In the rows, zero is written as 128.
Each path below is one point turned by a fixed rotation once a step. After each direction that follows a path, write how fast that rotation turns it, in degrees per step (0 if it stays still).
Each turn is a multiple of 5 degrees from 10 to 175, or 0.
Each row of a path follows its step; steps can be skipped.
Path 1:
step 0: [124 134 134 117 120 118 140 126 109 145 117 117 119 119 123 122 129 134
 127 125 125 124 120 115 128]
step 1: [121 127 128 116 136 120 127 141 114 140 129 112 114 117 128 121 121 133
 122 115 122 118 123 126 123]
step 2: [130 120 123 109 121 125 131 132 112 124 125 118 112 115 121 129 117 125
 115 122 120 131 124 126 120]
step 3: [127 126 126 119 132 124 136 148 130 118 124 128 109 119 128 127 113 116
 125 115 117 128 126 126 118]
step 4: [134 126 131 123 125 119 144 132 127 117 116 136 114 114 123 132 118 118
 125 127 117 133 121 111 135]
step 5: [132 140 134 132 133 117 140 141 133 131 123 124 116 117 131 124 112 125
 137 127 116 124 123 117 142]
step 6: [138 128 124 130 126 120 133 129 120 132 124 116 121 112 128 125 112 134
 125 130 129 128 122 113 151]
step 7: [138 137 119 131 121 127 132 141 124 130 127 105 118 123 136 123 106 134
 130 121 135 125 125 127 132]
step 8: [137 123 117 129 122 129 133 136 118 116 116 116 121 120 132 132 120 134
 121 116 146 127 116 117 126]
step 9: [130 138 127 129 122 132 140 140 126 118 112 117 116 124 134 136 124 131
 137 121 131 121 111 121 113]
Directions:
[128 123 119 130 125 133 123 125 128 132 131 124 127 124 127 126 124 129
 129 126 123 127 130 131 129]  70
Path 2:
step 0: [145 129 130 121 136 132 105 127 133 129 127 124 117 132 122 117 137 131
 121 126 120 117 130 120 128]
step 1: [135 145 133 125 127 112 132 133 120 137 135 126 128 121 113 125 127 133
 123 116 143 133 119 129 127]
step 2: [129 128 117 127 127 115 120 128 127 116 127 142 146 132 128 127 119 125
 128 126 122 143 137 124 116]
step 3: [113 134 133 127 124 129 129 132 120 124 131 122 136 125 144 121 120 122
 127 143 138 112 131 125 117]
step 4: [126 129 138 121 130 137 114 121 142 130 128 144 121 131 128 117 146 119
 127 131 130 121 133 128 129]
step 5: [135 132 138 127 126 122 136 134 137 129 130 124 121 114 116 127 125 117
 123 120 136 129 116 107 133]
step 6: [129 123 120 123 133 124 120 119 139 124 126 123 151 131 120 119 122 132
 136 119 127 140 117 128 122]
step 7: [130 132 133 136 132 128 138 119 120 127 142 130 138 133 134 118 110 134
 117 143 131 121 127 128 121]
step 8: [113 129 134 110 125 129 125 118 128 125 133 143 130 121 129 124 136 128
 123 129 113 118 135 135 137]
step 9: [134 128 129 120 124 132 124 131 129 119 128 120 116 125 124 124 118 116
 120 123 140 124 135 116 148]
Directions:
[130 131 132 132 129 128 133 125 128 133 130 137 125 130 124 127 131 130
 125 130 132 130 129 133 127]  115
[131 129 131 129 131 130 128 130 125 122 121 128 128 126 124 127 132 133
 127 123 132 131 124 124 130]  80
[128 128 130 129 128 127 127 125 128 125 129 130 118 123 134 122 129 129
 130 125 125 123 127 131 129]  85
Path 3:
step 0: [122 127 131 132 130 145 137 131 126 116 119 121 122 135 141 137 136 113
 134 123 139 124 127 136 127]
step 1: [121 146 146 133 121 136 129 120 120 131 129 129 113 135 129 129 132 121
 126 139 134 126 136 123 121]
step 2: [129 134 129 139 113 133 135 126 121 117 112 130 128 113 124 127 144 122
 132 131 134 127 133 135 126]
step 3: [121 131 142 133 124 143 129 112 137 123 123 123 121 123 131 135 130 116
 127 122 125 137 120 131 115]
step 4: [117 146 136 139 128 137 133 127 131 119 120 131 126 130 125 119 126 118
 144 122 131 119 138 125 125]
step 5: [130 133 144 134 125 133 137 125 122 134 130 128 112 111 129 125 132 118
 138 129 131 133 129 144 128]
step 6: [125 135 135 125 129 144 124 132 133 118 109 128 114 128 121 141 134 128
 135 126 123 126 133 138 120]
step 7: [135 140 140 138 118 122 126 113 123 126 125 133 120 130 128 133 128 114
 137 119 122 117 128 131 118]
step 8: [113 136 136 139 127 134 139 126 119 131 117 130 131 126 129 132 140 131
 143 123 121 132 124 142 128]
step 9: [125 147 145 130 126 128 119 136 130 121 125 121 118 119 134 142 126 121
 136 122 133 133 119 131 125]
Directions:
[126 126 130 124 133 129 127 130 134 122 129 127 130 126 132 137 127 127
 125 128 129 128 129 132 124]  120
[131 130 125 130 124 126 129 125 126 131 126 130 129 130 127 135 135 130
 121 128 124 127 132 127 124]  70
[131 125 130 129 126 122 135 127 127 126 130 133 133 123 129 125 129 127
 130 132 129 122 129 133 127]  130
[132 131 134 125 126 128 125 136 126 129 127 126 128 123 123 126 130 132
 125 132 132 132 130 130 126]  95
Path 4:
step 0: [129 136 142 127 127 126 125 132 134 123 118 132 128 124 124 124 113 129
 144 140 117 128 132 118 123]
step 1: [137 126 135 137 137 134 123 141 145 118 128 125 123 118 117 133 123 131
 129 136 127 129 121 130 124]
step 2: [130 141 136 130 134 126 130 129 137 125 122 128 123 121 131 139 114 125
 121 139 123 121 137 138 115]
step 3: [122 130 141 133 143 130 137 128 135 119 121 132 132 132 122 130 136 139
 130 138 124 126 131 133 115]
step 4: [114 130 130 136 132 136 135 138 135 140 126 119 121 131 122 132 123 131
 130 143 121 120 130 129 119]
step 5: [125 122 141 132 123 129 135 125 135 126 131 118 125 127 123 132 134 124
 126 144 143 124 136 131 114]
step 6: [117 131 138 132 120 129 137 123 136 132 115 131 124 121 121 129 122 133
 136 132 129 130 143 115 121]
step 7: [135 121 144 136 133 137 124 130 137 128 123 120 129 127 116 126 124 124
 133 135 129 123 127 109 124]
step 8: [135 132 136 130 121 130 129 133 133 128 130 128 126 110 122 141 112 136
 124 138 132 119 133 121 125]
step 9: [136 138 146 133 134 140 125 121 133 114 120 136 122 128 131 136 129 133
 131 137 128 125 133 124 123]
Directions:
[128 128 123 124 134 128 127 130 127 128 126 125 130 129 121 124 130 130
 135 128 123 122 128 123 130]  110
[133 132 129 126 129 126 121 130 130 121 130 134 124 128 129 129 124 130
 131 129 125 127 124 130 130]  40
[121 128 128 125 129 134 125 127 126 130 130 134 129 131 129 128 131 131
 125 134 129 122 127 133 129]  55
[128 129 130 122 125 125 136 129 125 124 130 131 134 123 130 127 129 134
 132 132 128 131 128 128 128]  130
